In the rows, zero is written as 128.
A state moves one step at a time under one of 6 hidden systems, and each row is a state written as 22 numbers. Each run below is a few steps of one system.
W, run 1, 8 rows:
[[168 135 133 111 129 103 125  99 148 127 151 161 117 189 167 110 118 175
  108 185 138  87]
 [134 184 119 108 128  76 145 100  80 139 115 152  87 170 171 141  95 129
   98 149 154 102]
 [103 154 151 132 158  97 117 124 116  98  63 112  71 151 163 171 114 147
   81 157 134 131]
 [ 85 179 120 136 166 142 149 156 127 130  58 129  67  93 156 119 115 117
  123 143 107 151]
 [ 96 134 120 130 166 142 129 209 160 114  72 152 101 146 120 143 162 120
  169 132  97 135]
 [131 134 142 122 129 172 134 190 181 116 132 183 115 136 132  65 133 137
  173 156 101 117]
 [136 128 132  88  92 118 136 176 135 124 131 201 145 188 122  91 124 128
  169 122 151  88]
 [141 106 155  93 101 107 125 112 152 108 111 165 142 179 150  90 105 177
  107 155 167  92]]
D, run 2 (8 x 22):
[[ 78 113 146  86 104  92 174 138 118 131 124  88 157 158 115 139 177 180
  127  95 148 162]
 [118 116  86 147 107 152 156 112 146 149 108 112 148  99 133 123 200 194
  116  99 114 176]
 [169  98  57 165 136 129 101 115 126 143 118 143 153 142 121 187 188 138
  134 106 108 131]
 [188 100 128 194 128 154  64  83 134 108 155 118 131 109 124 170 125 118
   97 137 110 124]
 [165 124 142 141 109 127  94  96  88 129 188 120 148 109  99 142  77  56
  128 103 147 105]
 [ 90 103 199  96 123 102 123 116 107 103 147  65 148 115  99 136  83  98
  107 111 164 131]
 [ 73 120 142  87 124 130 184 134 121 152 150  73 163  84 103  84 132 130
  143  97 137 163]
 [ 89  98 112 100 152 106 169 155 149 148 131  86 163 151 106 150 199 172
  154 117 113 161]]
P, run 3, 8 rows:
[[141 116 137 167  78 199 101 155 153 108 114 162 135  78 112  92 135 124
  142  94 118 145]
 [165  79  97 133  95 143  95 128 138 122  95 197 171 133 112 108 117 113
  144 103 156  85]
 [145  62 133 121 144 118  91  84 155 109  95 135 165 120 131 108  71 124
  104 158 163  83]
 [144 116  97  92 154  79 148  66 114 164 148 110 153 143 144 117  97 133
  110 164 154  93]
 [106 132 157  98 168  74 149 107 119 128 164  61 121 169 135 169 136 154
  103 159 126 138]
 [102 189 144 128 119 125 176 120 100 148 174  75  93 115 142 136 160 154
  114 120 107 181]
 [109 163 132 153  96 138 137 176 104 120 126 124 104 140 114 174 193 136
  141  73 107 174]
 [125 134 127 176  94 193 105 157 137 108  93 147 113  71 119 124 139 111
  133  88 107 162]]
M, run 4, 8 rows:
[[128  78 169 147 172 122  68 126 148  83 112  91 128 133 107 183 104 105
  104 148 123 118]
 [127 177 131 133  97 170 154 138 106 152 174 140 114  68 122  70 103  82
  155 105 117 140]
 [108  61 125  91 162  92 116 166 144 119 108 118 178 171  84 160 140 110
  162 118 139 107]
 [130 126 169 137  84 182 142 122 172 116 160 127 128  89 138  56 134 172
  117 135 119 147]
 [133 127  59  95 128  87 160 137 106 171 110 160 160 177 126 144 168 143
  157 107 141 114]
 [148 101 167 160 121 139  94  87 162  88 121 109 116 134 152 137 134 187
   69 159 128 132]
 [142 201  73 129 107 115 160 106  64 175 140 152 101 116 150 129 125 103
  130 107 133 131]
 [122  85 158 132 177  95  79 117 128  92  99  87 126 150 114 196 105 109
  100 145 134 120]]
T, run 5:
[[100 113 114 125 168 128 139 196 140 134 131 111 139 141  91 166 182 112
  185 108  95 151]
 [157  98 127 165 125 190  94 171 189 109 137 162 134 121 112 113 162 141
  161 136  85 133]
 [178 104  97 131  78 140 107 133 126 138 149 195 174 147 107 112 135 113
  158  94 143  92]
 [159  76 142 128  96 120  88  83 141  95  94 157 158 145 140 116  96 153
   86 136 173  86]
 [126 131 115 105 105 106 156  50  95 156 137 100 151  95 143  93  90 137
   88 126 167 123]
 [102 128 125 104 186  69 147  92 109 140 117  66 118 146 142 171 122 145
   94 154 133 135]
 [117 173 141 146 163 141 152 122 130 144 180  68  87 102 137 140 149 136
  120 151  78 171]
 [125 156 130 140 136 124 128 186 108 127 164 123 107 164 101 188 179 105
  167 101  93 152]]
M, run 6, 8 rows:
[[148 117 148 102 167 118 118 167 170 120 179 145 135 186 114 115 120 118
  169 182 108  93]
 [130 166 189  99  81 130 148 170 137 108 179 160 108 184 133  90 133 152
  144 136 135 118]
 [ 89 143 148  86  91  90 153 161 107 111  76 151 118 189 140 134 146 169
  118 105 163 131]
 [ 92 140 129 135 123 130 141 118 137 111  31 130  94 109 169 116 130 178
   82 133 140 146]
 [121 159  59 144 181 127 137 117 124 156  59 142  89 100 165 136 118 120
  121 154 108 131]
 [158 136 117 158 200 138  86 130 155 119 127 133  85 127 139 155 101  90
  131 189  85 108]
 [154 175 156 132 131 146 113 167 124 121 190 162  94 143 124 117  90  67
  165 150 105 105]
 [110 119 192  88 111 115 114 194 125  92 133 150 130 180  99 126 103  97
  156 117 149 102]]
D, run 7, 8 rows:
[[117 109 107 128 102 122 116 125 124 108  18 174 127 133 150 124 122 153
   99 108 167 112]
 [127 115  67 145 170 143 119 106 142 141  44 150 122  76 149 110  95 111
  119 147 126 114]
 [139 133  95 129 215 113 112 129 139 141 115 128 107 129 134 149  91  76
  146 184 102 101]
 [138 176 171 125 166 131 128 141 136 120 192 116  79 142 142 116  88 100
  134 188  99 116]
 [117 194 181  95  92 116 156 173 102 121 177 149  93 172 132 106 115 115
  148 124 136 122]
 [ 86 152 171 101  76 127 155 170 124 102  78 152 104 154 141 100 144 172
  116 103 154 143]
 [105 124  82 125 113 147 149 154 144 138  38 178 130 108 144  92 153 157
  136 105 135 136]
 [142  95  67 149 181 131 103 136 167 127  50 165 126 134 140 143 142 139
  135 159 110 108]]
T, run 8 (8 x 22):
[[ 71  99 136 106 174 125 162 133 137 142 133  47 154  82  99 128 136 119
  139 121 116 166]
 [120  95 114 126 188 137 137 161 174 143 168  92 151 133  99 142 176 137
  170 151  80 143]
 [182 114 119 151 121 161 109 150 167 130 198 154 146 161 110 129 179 149
  163 139  86 124]
 [186 110 131 152  60 137  95 122 124 112 161 177 153 173 119 143 159 154
  123  98 141 109]
 [147  99 136 145  58 129 103  76 105 108  99 142 153 121 136 131 124 156
   75  87 175 120]
 [106 101 105 123 124 104 134  59  95 144  82  85 158  82 132 137 103 131
   83 101 168 140]
 [106 107 108 127 199 108 135  87 124 147 120  51 134  87 127 157 111 114
  106 153 117 144]
 [134 135 132 138 186 129 132 130 135 145 205  69 120 119 110 157 136 101
  148 160  79 148]]
H, run 9 (8 x 22):
[[113 209 149 140 109 163 151 162 124 123 125 153  58 116 159  95 132 137
  128 136 104 155]
 [122 169 135 126 125 120 119 197 126 105  89 185  77 190 140 156 144 123
  150 133 118 118]
 [142 135 156 155 123 164  88 155 162  83  80 185  85 126 150 105  94 121
  117 155 123 104]
 [134 138 111 103 153 118 116 160 126 129  90 188 114 150 133 105  73  76
  158 152 140  76]
 [113 112 177  96 171 109 118 132 160 100 109 121 111 143 140 101  63 122
  114 189 143  91]
 [108 180 129  90 151 119 175 128 123 156 142 133 100 114 151  65  78 107
  141 168 131 110]
 [ 95 175 170  91 154  88 165 151 124 122 143 110  84 184 153 135 130 154
  121 169 123 132]
 [117 210 151 146 108 153 151 144 123 124 126 148  56 119 173  97 125 147
  113 145 109 151]]
P, run 10:
[[122 202 126 130 119 150 179 130 127 155 162 126  84 104 162  78 138 151
  130 149 102 155]
 [124 151 136 129 115 118 123 199 123 110 110 168 102 199 122 173 178 140
  155 109 117 130]
 [118 154 155 165 110 185 113 143 150  99  89 153  82  76 152  83 103 128
  112 134 116 143]
 [151 143  68 119 122 119 123 159 111 148  87 211 131 158 132 123 121  97
  165 117 138  88]
 [121  95 163 124 181 132  90 141 171  88  88 126 113 121 129 116  75 109
  118 181 127  98]
 [146 162  87  93 146 112 167 111 123 174 163 155 127 132 152  72 100 118
  150 166 131  95]
 [106 119 182  92 162  88 127 168 151  99 140 111 114 206 124 155 138 148
  132 166 126 117]
 [111 193 148 120 109 147 179 123 130 143 149 121  86 102 165  67 126 165
  114 149 116 155]]
W, run 11, 8 rows:
[[101 129 149 119 154 173 159 152 177 135 147 109 126  76 124  56 121 132
  153 159  95 149]
 [113 130 113  91 112 110 161 188 117 147 156 147 159 177  95 132 173 122
  188  93 128 131]
 [162 107 168 133  84 149 120 115 172 105 171 143 143 159 138  92 154 199
  112 147 129 122]
 [151 164  84 117  69 106 148  91  71 162 128 172 133 137 148 114 118 125
  117  94 167 110]
 [152  88 125 152 141 100  78  86 133  97  82 121 128 159 146 186 127 159
   76 145 149 110]
 [128 165  91 146 166 135 137  89 110 156 102 117  95  64 160 110  74  90
  109 158 117 128]
 [ 99 122 128 124 193  98 111 175 121 116 108  98 112 156 104 200 137  83
  151 130 109 132]
 [112 149 183 134 143 177 140 160 170 112 165 106  97  90 127  79 120 128
  142 161  89 154]]
H, run 12, 8 rows:
[[132  71 129 116 111 101 102 105 143  99  57 153 157 163 140 133 114 168
   92 129 178  96]
 [133 116  68 128 149 128 134  67 123 159  74 133 140  75 154  99  81 121
  104 146 147 112]
 [120 122 101 114 209  79 134  97 113 152 133  75 125 140 133 176 117 109
  119 165 119 121]
 [132 163 156 153 150 148 134 102 124 137 199  67  97  84 133 129 116 109
  114 152  92 157]
 [120 182 149 122 104 119 150 168  86 142 197 115 110 151 103 157 154  97
  159  89 112 154]
 [109 128 197 143  69 157 118 169 136  83 127 126 117 136 109 133 160 156
  119  86 129 162]
 [120 121  94 129  82 157 133 167 131 130  65 191 144 117 120  99 153 133
  156  81 139 129]
 [133  57 106 124 156 119  94 136 177 104  54 157 157 159 124 138 143 158
  129 146 138 100]]

Which system made each of these runs?
run 13:
[[106 201 143 101 165 102 171 147 114 145 154 117  72 155 157 121 119 128
  131 173 105 134]
 [ 93 193 157 115 140 123 162 200 126 123 137 131  72 162 137 135 154 130
  156 135 100 151]]
 -> P
run 14 (2 x 22):
[[110  75 196 123  91 143 102 163 166  72 114 128 151 152  98 124 144 156
  127 110 145 131]
 [137 124  96 125  75 148 150  85 129 146  96 160 151  89 153  63 122 168
  105 109 157 127]]
 -> P
run 15, 2 rows:
[[138 140  66 150 145 160 125 118 115 159  90 156 126  59 130 102  94  74
  143 119 121 122]
 [117  84 142 108 197  91 102 150 149 114 135  93 142 172 102 182 124 104
  145 157 119 113]]
 -> H
run 16, 2 rows:
[[185 116  91 163 136 160 105 108 181 129 125 171 121 132 159 103 147 172
  122 175 101 108]
 [193 144  96 139 121 105  96  97 106 136 144 184 123 172 147 142  97 109
  123 151 141  74]]
 -> D
run 17:
[[168 126 119 181 143 194  87 136 172 116 133 161 108  83 132 101 111 101
  138 155  87 123]
 [165 112 142 112 142 111  89 153 126 112 154 168 139 178 107 136  83  71
  159 146 136  71]]
 -> D
run 18 (2 x 22):
[[ 92 158 114 119 116 117 146 124  63 149 100 107 123  84 117 142  91  67
  126  76 152 144]
 [ 97  60 157 146 160 141 101 142 173  90  93  76 149 115 103 161 152 148
  116 127 117 154]]
 -> W
run 19:
[[140 165 160 117  63 134 161 128 102 143 220 121 137 141 121 104 151 146
  136  99 131 144]
 [105 113 151 113  65 104 136 137 101 110 107 122 149 170 118 158 174 174
  108  68 165 148]]
 -> D
run 20:
[[114 123 155 110 182 122 131 180 139 129 185  95 127 143  91 145 124  80
  178 147  95 129]
 [137 119 187 125 115 159 119 187 174  99 190 138 128 162 103 106 154 142
  162 140 100 129]]
 -> T
run 21, 2 rows:
[[117 160  83 148 121 142 169 131 103 169 149 101 124  98 121 148 190 138
  144  90  97 184]
 [141 115 123 168 129 138  97 154 129 108 131 116 124 153 106 205 196 140
  132 101  97 155]]
 -> D
run 22, 2 rows:
[[105 173 141 109 134  74 139 132  59 130 129 103  97 163 129 189 112  95
  112 111 145 130]
 [ 77 138 189 140 138 142 124 143 116  94 101  75  97  87 119 146 105 108
  101 115 127 166]]
 -> M
run 23 (2 x 22):
[[119  96 112  79 118  71 149 125 127 138 102 138 165 197 130 140 157 179
  126 119 163 108]
 [140 120 106 152 117 145 133  58 143 134  93 118 125  86 167 102 125 183
   72 145 138 140]]
 -> H
run 24, 2 rows:
[[125 137 102  86  96  74 150 140  78 149 125 157 151 189 118 153 144 126
  144  90 165 108]
 [120 114 155 155 127 150 109 105 165  89  67 122  99 107 162 119 124 182
   73 155 130 139]]
 -> T
run 25:
[[146 100  81 150 140 114 129  78 115 160 156  78 164 114 114 176 172 147
  113 109 117 151]
 [165  98 120 179 151 131  86  90 127 122 162  84 138 122 114 197 159 129
  104 128 101 145]]
 -> T
run 26, 2 rows:
[[104 135 134 153 152 152 107 202 135 102  86 145  98 119 106 162 139  83
  164 113 100 140]
 [132 114 135 139 114 185 107 179 156 115 120 170 136  92 101  83 108  83
  173 112 114 120]]
 -> T
